[[136 140  99 118 126 127]
 [112 118 116 137 112 121]] | 127

[[123 143 120 123 117]
 [117 118 150 134 110]
 [124 122 135 139 131]] | 117

[[134 124  99 123 121]
 [119 143 123 117 136]
 [117 133 121 131 111]] | 121

[151 126 114 128 144 123 108] | 108

[151 138 135 126] | 126

[132 141 121 107] | 107

[143 151  98 144] | 144
---
[[122 137 138 138 122 137 128]
 [120 120 135 117 101 112 140]
 [146 137 128 137 114 151 108]] → 128

[[134 128 142 140 149 121]
 [115 151 120 126 138 127]
 [128 135 110 117 130 155]] → 110

[[109 131 118 121 125 122 130]
 [130 126 132 150 124 126 128]
 [124 129 119 113 134 126 124]] → 119

[[131 119 124 128 126 132]
 [151 124 123 137 139 134]
 [126 122 123 126 120 125]] → 123

[[144 130 128 125]
 [138 120 129 124]
 [103 156 132 149]] → 132

[[137 105 112 108 118 105 124]
 [147 106 133 156 144 155 135]
 [149 111  99 115 137 144 122]] → 99

[[135 121 131 138 124]
 [123 102 131 130 109]
 [126 130 126 120 130]] → 126

[[105 116 136 132]
 [103 116 135 134]
 [105 117 137 132]] → 137

[[126 134 112 126 127 125 127]
 [131 127 134 132 121 150 141]
 [126 121 130 135 128 137 124]] → 130
---
Input:
array([[153, 125, 127, 132, 128],
       [129, 139, 112, 138, 126]])
Output: 153, 139

Input: array([123, 137, 150, 107, 117, 131, 149])
Output: 150, 149

Input: array([131, 157, 119, 129, 105])
Output: 157, 131

Input:
array([[153, 127, 147, 108],
       [136, 143, 136, 101],
       [137, 127, 116, 146]])
Output: 153, 147

Input: array([105, 125, 118, 137, 136, 123, 135])
Output: 137, 136

Input:
array([[120, 120, 131, 131, 135],
       [129, 127, 130, 121, 102],
       [129, 131, 129, 138, 111]])
Output: 138, 135

Input: array([100, 129, 138, 140, 110])
Output: 140, 138

Input: array([158, 131, 104, 141, 117, 107])
Output: 158, 141

Input: array([133, 154, 127, 133, 109, 136])
Output: 154, 136

Input: array([133, 106, 121, 122, 137, 138, 117])
Output: 138, 137
---
array([143, 142, 138, 152]) ==> 143

array([[100, 143, 134, 126],
       [119, 150, 110, 140],
       [107, 129, 126, 119]]) ==> 143

array([158, 123, 132, 143, 153]) ==> 153

array([129, 117, 100, 130]) ==> 129

array([120, 133, 118, 107, 139, 149]) ==> 139

array([[114, 138, 116, 123, 154],
       [125, 112, 134, 116, 132],
       [128, 106, 143, 128, 126]]) ==> 143

array([[123, 117, 130, 131],
       [102, 123, 146, 118],
       [117, 119, 143, 121]]) ==> 143

array([[137, 106, 137, 112, 140, 134, 114],
       [132, 156, 116, 138, 117, 128, 139]]) ==> 140

array([129, 113, 133, 119, 121, 149]) ==> 133
---
[124 136 112 154]	136
[156 124 152 126]	124
[115 104 107 101]	104
[118 135 128 156]	135
[129 152 111 129]	152
[116 148 102 150]	148
---
138	136	148	130	137	123
144	139	153	131	136	120
140	140	149	132	139	119
-> 153, 119

125	149	146	130
130	131	132	116
-> 149, 116

115	107	113	139 -> 139, 107

106	139	126	120
102	144	129	120
104	140	128	120
-> 144, 102

116	138	120	128	150 -> 150, 116

126	102	125	156	120 -> 156, 102

111	121	105	145	143 -> 145, 105

154	122	106	119 -> 154, 106

117	136	136	101	152	137 -> 152, 101

131	119	153	114	129	142 -> 153, 114
---
[[152 116 148 126 129 120]
 [142 145 139 116 112 115]
 [152 124 137 138 126 145]] => 129

[[139 148 102 106 111]
 [142 148 127 154 137]
 [137 113 125 106 140]] => 106

[[138 149 146 141]
 [153 141 149 136]
 [153 150 144 139]] => 146

[[131 127 123 127 130]
 [152 122 126 118 127]
 [131 126 121 127 131]] => 127

[[115 111 135 114 113 148 131]
 [115 132 112 146 107 106 135]
 [144 137 112 148 143 144 154]] => 148

[[137 125 121 120 137]
 [120 135 126 134 122]
 [105 144 135 144 100]] => 120

[[144 127 129 148 130 108 126]
 [137 131 129 156 125 103 127]
 [109 129 129 133 133 133 131]] => 108

[[129 145 135 144 129 130]
 [135 130 133 138 141 137]
 [133 128 130 131 149 141]] => 129

[[141 129 147 110 147]
 [116 155 148 151 141]
 [153 135 146 126 142]] => 110
---
Q: [121 125 149  98 104]
A: 121
Q: [126 148 133 135 101 129]
A: 126
Q: [145 156 131 121 115 130]
A: 145
Q: [ 99 119 115 141]
A: 99
Q: [103 119 120 116 110 127]
A: 103
Q: [121 112 150 116 135]
A: 121
---
121	130	102	139 gives 139, 130

149	147	136	120	103 gives 149, 147

137	116	105	129
131	114	106	132
gives 137, 132

108	102	146	145
124	123	140	99
gives 146, 145

146	136	137	112	108	139
153	140	128	105	132	120
gives 153, 146

125	135	103	115	136 gives 136, 135
---
[[138 124 114 140 119 116 109]
 [150 126 136 149 114 121 113]
 [151 122 121 155 124 112 109]] -> 149

[131 137 125 149 130] -> 125

[[122 122 120 114 131 106 137]
 [124 133 142 128 112 125 124]
 [151 142 133 139 119 133 112]] -> 128

[100 146 103 145 119] -> 103

[124 152 120 129 130 130 117] -> 129

[120 124 101 125 125] -> 101

[101 121 119 157 115] -> 119
---
array([[138, 127, 147, 114, 123, 114, 134],
       [134, 152, 135, 131, 117, 136, 137]]) Out: 138

array([[133, 135, 127, 131, 107, 137],
       [133, 139, 121, 121, 118, 130]]) Out: 133

array([[123, 147, 126, 111],
       [157, 116, 149, 132]]) Out: 123

array([[126, 149, 114, 149],
       [107, 106, 149, 110]]) Out: 126

array([[113, 120, 121, 119,  99, 129, 125],
       [124, 128, 105, 137, 146, 125, 130]]) Out: 113

array([[135, 123, 142, 133, 155, 130],
       [120, 135, 119, 136, 113, 146]]) Out: 135

array([[118, 136, 128, 111],
       [150, 136, 122, 108]]) Out: 118
---
130,150,136,130,129,133,136 out 150, 129

141,106,123,101,108,135 out 141, 101

145,149,137,144,119,107
121,104,127,138,142,133
142,141,108,114,138,99
out 149, 99

136,107,140,101 out 140, 101

103,147,125,146,112
138,153,111,138,116
116,154,110,117,145
out 154, 103

153,111,115,106,107,116,143
118,132,148,137,144,156,134
out 156, 106

138,114,142,135,116,138,138
133,138,147,144,127,135,146
136,108,137,137,113,139,149
out 149, 108
---
120,129,119,100,132,153,125
124,121,127,146,126,131,131
119,133,130,107,122,131,131
-> 130

144,107,127,117,143,144,113
131,140,133,148,116,129,151
126,130,137,114,129,151,117
-> 137

134,139,126,119,106,135,111
130,136,117,138,151,115,148
102,111,136,126,140,119,116
-> 136

125,104,116,140,120,128,129
104,122,114,129,116,118,128
145,135,122,126,119,146,120
-> 122

132,144,128,143,130,132,149
124,141,130,144,137,131,147
129,139,129,141,133,126,152
-> 129

142,130,133,117,122,130,123
145,134,127,113,102,124,126
121,132,119,130,118,118,132
-> 119

128,138,118,130,149,141,132
145,126,139,117,114,140,116
144,107,137,130,137,137,131
-> 137

132,139,120,136,117,127,130
126,146,149,136,134,128,135
137,141,144,137,129,133,138
-> 144
---
[[146 139 149 143]
 [108 155 131 146]
 [125 134 131 132]] -> 139

[134 142 107 151 146] -> 142

[126 136 110 117 155 125 139] -> 136

[145 130 151 133 134] -> 130

[[106 137 118 101 131 148 115]
 [151 129 108 116 136 117 108]] -> 137

[139 116 141 150 125 131] -> 116

[134 123 115 113  99] -> 123

[101 129 128 140 120] -> 129

[[126 154 140 132 129 135 114]
 [137 107 121 140 118 134 129]] -> 154
---
[143 135 132 127 104 118 116]: 143, 116

[[125 120 131 139]
 [154 143 121  99]]: 125, 99

[117 126 137 108 143 124 152]: 117, 152

[119 137 156 103 107]: 119, 107

[122 136 154 140 153 141 121]: 122, 121

[[149 136 133 118 145]
 [126 107 107 153 109]
 [125 128 146 134 150]]: 149, 150

[150 137 114 152 148 113]: 150, 113

[[139 127 129 119 125 146]
 [124 129 127 126 151 149]]: 139, 149

[[130 131 127 127 134 128 123]
 [125 132 128 128 106 129 129]
 [126 135 129 128 150 124 136]]: 130, 136
---
[[113 128 119 105]
 [136 142 110 110]
 [153 121 139 113]]
139

[[149 128 129 120 118 125]
 [117 130 126 136 145 132]
 [138 129 130 117 121 150]]
121

[[104 138 156 108]
 [105 125 104 149]
 [117 120 157 136]]
157

[[137 121 120 130 114 152]
 [140 143 114 131 114 117]
 [149 110 127 118 126 109]]
126

[[128 137 124 124]
 [128 118 138 124]
 [153 105 128 102]]
128

[[151 130 134 103 155]
 [ 99 149 121 124 131]
 [125 118 125 108 101]]
108

[[134 134 129 132  98]
 [123 134 123 127 138]
 [135 130 133 128 126]]
128

[[126 129 116 126 140 132]
 [121 124 112 131 148 107]
 [131 139 148 120 115 130]]
115
